In the data rows, 50 means zero.
Here are some points, one per row:
61 41 74 52 76 54 60 58 49 58 55 47 53 61 41 47 34 34 44 54 33 52 53 41 44 48 45 56 43 53 56 57 52 56 54 58 34 60 37 49 38 56 60 41 43 62 37 58 67 53 70 64 54 61 57 66 52 62 46 51 36 30
72 65 58 51 40 56 51 44 67 51 44 60 40 57 68 43 53 61 60 51 59 64 65 54 55 48 61 66 56 63 51 52 42 41 48 47 67 48 37 26 46 60 45 34 57 45 58 40 34 56 67 35 46 65 67 61 50 58 58 56 44 42
41 61 46 47 49 49 47 41 55 20 46 36 60 44 45 52 52 52 43 62 40 42 28 24 68 48 61 62 59 68 54 45 37 36 59 53 66 35 57 46 44 52 71 61 60 49 59 49 63 56 55 60 58 51 50 47 65 48 56 42 46 41
49 68 54 40 56 76 63 64 49 45 36 58 52 47 43 49 66 54 56 74 56 51 38 48 32 60 45 63 70 41 53 33 55 52 57 44 47 54 49 51 61 54 31 70 34 46 45 32 50 45 63 57 45 30 45 52 57 67 44 53 56 51
33 55 48 37 53 29 35 49 59 39 63 56 40 69 43 51 37 48 62 58 61 55 49 45 48 56 34 69 36 37 46 45 52 45 39 41 50 58 63 45 30 47 44 28 30 33 59 35 61 58 42 60 38 47 47 55 44 46 51 46 54 54
50 45 36 60 49 34 30 56 56 55 41 46 47 62 44 28 51 53 76 45 49 60 46 69 32 45 61 51 55 53 61 43 63 52 77 55 60 50 46 52 48 51 59 59 47 48 33 55 56 49 60 55 50 58 65 26 45 38 39 36 49 44
45 56 48 37 51 39 85 46 49 50 78 57 54 58 60 42 53 52 59 50 50 51 40 55 48 53 42 45 58 61 61 38 54 45 55 75 50 49 46 65 53 44 36 44 69 43 51 58 75 51 50 31 38 50 34 55 52 33 46 55 40 49
50 37 37 45 41 62 44 53 63 48 40 57 46 53 83 52 44 57 37 58 58 48 46 53 47 32 48 50 44 45 34 44 53 51 45 46 40 46 25 67 38 49 60 76 40 54 66 60 73 42 53 54 32 52 52 63 44 40 59 54 50 47
46 46 41 43 63 38 59 74 42 51 50 41 47 62 51 64 64 56 43 56 44 60 56 46 65 54 53 42 55 39 35 74 59 43 59 58 54 54 48 52 48 57 58 49 56 34 49 57 29 49 51 57 25 40 54 33 58 64 62 54 24 56
54 46 56 60 51 40 47 46 62 60 44 52 57 38 47 37 60 30 48 42 50 51 51 58 54 56 45 71 49 41 44 52 60 39 37 55 41 48 34 54 70 50 62 43 68 43 69 28 52 46 63 71 68 39 37 45 37 40 53 51 39 67
51 53 39 41 62 51 45 40 52 71 68 52 54 63 51 53 26 45 55 49 59 44 34 45 55 41 44 49 53 56 49 62 28 58 42 39 49 51 43 70 50 45 38 60 48 48 47 48 29 42 76 38 66 45 50 29 61 50 64 34 56 56
45 49 40 44 61 36 55 51 53 47 50 43 66 48 58 52 49 49 32 64 59 37 53 51 22 44 68 57 59 59 51 60 65 41 44 42 44 47 66 55 61 40 53 35 52 65 33 49 44 61 50 41 50 50 73 68 41 41 60 49 53 68
38 46 30 49 40 55 51 50 43 45 40 79 49 49 43 56 45 38 34 35 43 70 55 65 53 54 64 67 56 60 61 45 26 40 42 57 47 71 50 72 59 51 52 38 40 55 43 59 43 62 42 61 41 53 48 45 54 53 47 54 61 42
69 57 63 43 68 48 58 36 48 44 42 47 53 35 42 78 45 50 53 40 38 52 47 70 52 54 56 58 23 47 36 45 58 58 64 65 51 46 61 61 48 48 40 63 50 43 59 42 46 51 45 51 44 60 73 47 46 37 60 47 65 51
65 49 39 51 44 50 39 57 62 37 37 61 60 38 45 56 42 47 44 53 31 52 65 40 53 59 23 31 56 34 58 30 53 54 40 62 54 43 53 56 40 42 60 48 51 58 44 35 45 59 55 20 54 34 66 41 53 51 42 48 38 48
36 69 36 51 65 44 43 45 69 54 42 63 63 58 36 52 49 52 43 50 49 56 36 45 61 48 63 29 37 33 44 51 44 57 55 52 47 52 27 28 72 37 43 47 57 39 51 64 57 43 47 37 50 58 50 64 46 53 33 58 60 52
47 49 49 52 46 49 41 60 31 68 69 57 41 38 50 50 48 46 44 67 58 21 35 62 56 40 44 67 44 40 55 28 42 62 55 57 61 52 52 40 60 55 63 54 55 57 62 50 44 53 37 46 45 62 64 50 61 67 37 53 31 57
46 44 71 87 55 38 38 32 42 51 50 48 65 57 55 48 57 81 56 69 58 46 55 47 47 49 59 51 41 53 49 37 38 40 44 62 29 47 44 60 52 47 55 50 38 44 33 44 33 44 39 45 48 47 33 41 50 47 56 59 45 40
50 61 61 53 48 47 42 36 37 38 57 55 39 48 45 54 57 59 47 30 47 46 43 50 26 30 39 41 44 52 54 61 47 57 54 44 47 57 35 31 63 62 48 39 56 63 56 55 56 59 45 57 45 12 58 42 66 36 63 51 48 44
40 51 49 56 52 52 36 44 37 27 62 54 49 42 39 60 50 44 65 50 64 56 59 52 61 55 56 51 61 54 37 49 70 63 35 62 51 56 51 37 39 51 40 62 46 79 55 71 41 53 75 48 50 57 33 53 43 43 50 59 46 60
44 35 63 60 47 58 57 34 40 54 41 50 52 72 45 53 33 44 32 36 71 63 56 51 44 53 50 48 65 51 43 47 54 51 60 50 56 60 66 35 54 42 72 60 59 40 51 33 65 44 54 33 39 52 45 49 64 58 51 60 63 64
63 46 48 51 47 47 44 55 32 54 52 46 53 54 39 44 70 62 35 36 67 55 41 47 52 69 42 43 57 46 73 42 48 56 46 37 36 29 60 55 41 38 45 39 49 41 68 69 55 44 63 63 54 58 69 45 44 51 62 68 56 38
52 65 33 56 27 55 54 34 42 42 62 41 68 58 51 43 39 40 41 64 56 57 71 60 50 56 34 51 37 45 45 57 71 44 59 50 43 35 53 54 66 70 44 50 43 43 47 61 42 40 41 57 63 54 51 60 64 59 52 38 50 39
50 61 51 53 40 39 53 63 33 41 57 37 40 24 58 49 39 44 47 23 54 58 46 31 47 30 66 47 54 35 57 44 61 46 62 44 37 46 41 56 39 54 46 44 47 42 44 30 32 42 58 47 45 61 40 60 54 47 34 44 59 45
51 49 34 61 66 56 64 60 44 59 45 44 61 40 52 39 34 55 60 45 61 61 63 40 50 49 43 56 31 59 67 55 48 65 37 54 73 35 40 41 41 31 47 58 58 60 42 44 46 54 29 72 42 42 46 57 53 55 58 56 54 58
51 32 42 51 60 42 44 59 52 47 56 43 51 58 64 46 55 74 46 41 39 33 55 75 58 60 48 45 55 52 44 66 54 42 57 50 49 50 44 47 39 49 39 46 52 67 64 33 53 63 53 54 68 47 39 54 70 64 29 57 74 45
50 63 64 53 44 41 59 52 46 45 36 52 52 51 43 39 35 44 53 50 36 33 50 65 67 36 37 65 69 58 49 71 55 68 59 24 46 36 46 54 47 46 52 52 39 42 46 56 48 59 36 36 43 48 39 40 33 47 49 68 49 46
39 54 40 28 44 37 59 40 43 70 29 33 46 53 57 47 46 57 57 45 48 41 59 36 62 55 56 46 56 46 55 32 57 61 35 53 31 72 52 39 53 73 48 60 58 54 47 43 58 59 39 49 60 56 55 40 38 58 68 50 56 39
35 61 39 63 47 73 42 54 54 43 53 41 39 54 51 66 67 44 40 40 47 26 69 47 46 46 39 56 42 61 47 46 44 51 69 50 51 67 48 54 41 29 33 41 65 46 37 45 59 33 52 51 60 57 47 45 30 59 59 46 40 55
65 37 57 37 39 66 41 62 36 56 61 40 66 67 37 48 48 69 37 40 39 52 56 43 52 44 74 60 47 51 50 51 49 53 44 59 66 51 50 46 56 55 42 54 35 35 57 55 54 58 44 41 63 33 43 58 28 38 38 36 42 59
45 45 62 54 50 62 44 58 53 36 52 49 58 64 61 74 56 36 68 47 50 46 49 57 54 72 61 33 42 55 79 55 49 63 39 24 46 42 45 59 61 71 58 53 63 53 52 38 52 52 43 47 36 56 47 53 47 48 41 40 44 58
54 38 53 40 45 53 56 41 40 57 21 62 38 58 55 64 38 49 58 54 40 43 37 45 27 56 44 45 43 54 55 49 54 31 62 54 47 37 51 42 43 37 51 44 56 52 67 69 24 53 44 53 61 55 26 54 41 55 45 43 45 56
61 51 37 58 60 61 34 44 68 70 56 40 52 17 60 49 59 50 54 41 39 52 38 48 49 57 42 59 48 65 52 56 60 44 41 43 39 61 71 39 49 55 52 53 44 30 47 67 56 55 51 36 32 44 36 55 61 60 44 44 48 49
35 38 59 43 61 60 50 43 59 64 64 46 37 51 51 41 66 29 41 55 48 64 51 42 59 65 61 57 58 45 40 46 57 51 60 36 52 45 50 50 45 37 46 52 50 75 59 47 36 44 26 39 52 39 55 47 51 33 49 44 48 23
63 46 49 66 44 42 54 54 56 54 60 49 51 47 62 64 54 26 60 67 33 65 53 53 50 32 64 38 67 36 56 45 28 50 58 55 46 42 66 38 41 54 38 47 42 56 57 55 67 42 38 56 61 40 48 47 49 64 66 53 59 70
56 45 52 39 31 41 67 40 63 49 59 46 45 46 25 44 63 50 50 54 44 41 70 50 46 38 49 36 42 52 61 59 43 30 37 34 44 59 52 41 54 29 46 80 40 54 53 45 47 52 53 59 42 68 53 43 58 45 39 52 41 54
55 56 71 32 40 61 36 54 73 50 64 53 41 45 60 46 32 66 49 40 52 50 49 39 60 62 45 39 63 54 41 44 57 48 56 59 49 46 51 56 72 44 56 38 45 61 32 59 47 46 35 74 46 59 50 35 49 54 51 54 60 70
36 47 57 41 48 48 54 38 23 45 47 51 39 33 66 39 62 42 58 63 44 53 59 41 44 66 50 43 41 63 34 64 34 53 40 51 56 45 40 50 44 50 59 43 44 36 46 57 61 41 56 44 53 45 72 39 41 58 24 45 64 61
41 29 57 55 55 56 49 66 55 45 34 44 21 44 36 28 55 50 50 56 50 47 55 41 58 45 45 47 31 44 58 52 43 47 56 51 56 44 58 57 63 68 40 43 53 49 45 58 49 56 60 32 54 58 41 60 62 35 72 52 62 60
57 36 52 54 37 53 44 52 46 53 47 61 70 42 43 45 64 45 54 56 50 55 23 41 42 42 36 28 58 53 28 61 55 58 45 45 72 69 50 58 41 60 37 43 55 47 43 35 49 58 33 60 54 75 49 55 46 48 58 51 51 40
43 64 66 60 44 41 58 71 57 51 43 55 47 54 52 50 54 56 69 29 58 47 51 56 47 45 48 48 49 46 31 55 43 49 31 53 59 49 77 65 61 39 60 61 57 55 56 62 51 43 50 45 61 41 57 67 52 63 49 31 48 29
63 58 40 43 54 60 69 47 58 57 47 47 37 40 42 60 48 60 40 60 67 45 45 72 58 49 54 37 48 41 50 53 38 50 44 45 58 53 66 43 32 68 70 38 50 53 30 50 51 31 54 60 62 41 36 52 41 29 36 56 48 43
There is one direction along which these points spread out most. Take the direction at right angles to it along which they spread out most. Go by this last direction. How far along it is each point below, from 0 to 99? 50 is the average, and the first point above lies past it. One standard deviation of the points above along it is 16.
52 65 33 56 27 55 54 34 42 42 62 41 68 58 51 43 39 40 41 64 56 57 71 60 50 56 34 51 37 45 45 57 71 44 59 50 43 35 53 54 66 70 44 50 43 43 47 61 42 40 41 57 63 54 51 60 64 59 52 38 50 39 48
61 41 74 52 76 54 60 58 49 58 55 47 53 61 41 47 34 34 44 54 33 52 53 41 44 48 45 56 43 53 56 57 52 56 54 58 34 60 37 49 38 56 60 41 43 62 37 58 67 53 70 64 54 61 57 66 52 62 46 51 36 30 57
51 32 42 51 60 42 44 59 52 47 56 43 51 58 64 46 55 74 46 41 39 33 55 75 58 60 48 45 55 52 44 66 54 42 57 50 49 50 44 47 39 49 39 46 52 67 64 33 53 63 53 54 68 47 39 54 70 64 29 57 74 45 67
50 61 51 53 40 39 53 63 33 41 57 37 40 24 58 49 39 44 47 23 54 58 46 31 47 30 66 47 54 35 57 44 61 46 62 44 37 46 41 56 39 54 46 44 47 42 44 30 32 42 58 47 45 61 40 60 54 47 34 44 59 45 71
40 51 49 56 52 52 36 44 37 27 62 54 49 42 39 60 50 44 65 50 64 56 59 52 61 55 56 51 61 54 37 49 70 63 35 62 51 56 51 37 39 51 40 62 46 79 55 71 41 53 75 48 50 57 33 53 43 43 50 59 46 60 49
39 54 40 28 44 37 59 40 43 70 29 33 46 53 57 47 46 57 57 45 48 41 59 36 62 55 56 46 56 46 55 32 57 61 35 53 31 72 52 39 53 73 48 60 58 54 47 43 58 59 39 49 60 56 55 40 38 58 68 50 56 39 43
57 36 52 54 37 53 44 52 46 53 47 61 70 42 43 45 64 45 54 56 50 55 23 41 42 42 36 28 58 53 28 61 55 58 45 45 72 69 50 58 41 60 37 43 55 47 43 35 49 58 33 60 54 75 49 55 46 48 58 51 51 40 60
38 46 30 49 40 55 51 50 43 45 40 79 49 49 43 56 45 38 34 35 43 70 55 65 53 54 64 67 56 60 61 45 26 40 42 57 47 71 50 72 59 51 52 38 40 55 43 59 43 62 42 61 41 53 48 45 54 53 47 54 61 42 25
36 47 57 41 48 48 54 38 23 45 47 51 39 33 66 39 62 42 58 63 44 53 59 41 44 66 50 43 41 63 34 64 34 53 40 51 56 45 40 50 44 50 59 43 44 36 46 57 61 41 56 44 53 45 72 39 41 58 24 45 64 61 54
51 49 34 61 66 56 64 60 44 59 45 44 61 40 52 39 34 55 60 45 61 61 63 40 50 49 43 56 31 59 67 55 48 65 37 54 73 35 40 41 41 31 47 58 58 60 42 44 46 54 29 72 42 42 46 57 53 55 58 56 54 58 55
45 56 48 37 51 39 85 46 49 50 78 57 54 58 60 42 53 52 59 50 50 51 40 55 48 53 42 45 58 61 61 38 54 45 55 75 50 49 46 65 53 44 36 44 69 43 51 58 75 51 50 31 38 50 34 55 52 33 46 55 40 49 7
72 65 58 51 40 56 51 44 67 51 44 60 40 57 68 43 53 61 60 51 59 64 65 54 55 48 61 66 56 63 51 52 42 41 48 47 67 48 37 26 46 60 45 34 57 45 58 40 34 56 67 35 46 65 67 61 50 58 58 56 44 42 63
44 35 63 60 47 58 57 34 40 54 41 50 52 72 45 53 33 44 32 36 71 63 56 51 44 53 50 48 65 51 43 47 54 51 60 50 56 60 66 35 54 42 72 60 59 40 51 33 65 44 54 33 39 52 45 49 64 58 51 60 63 64 22
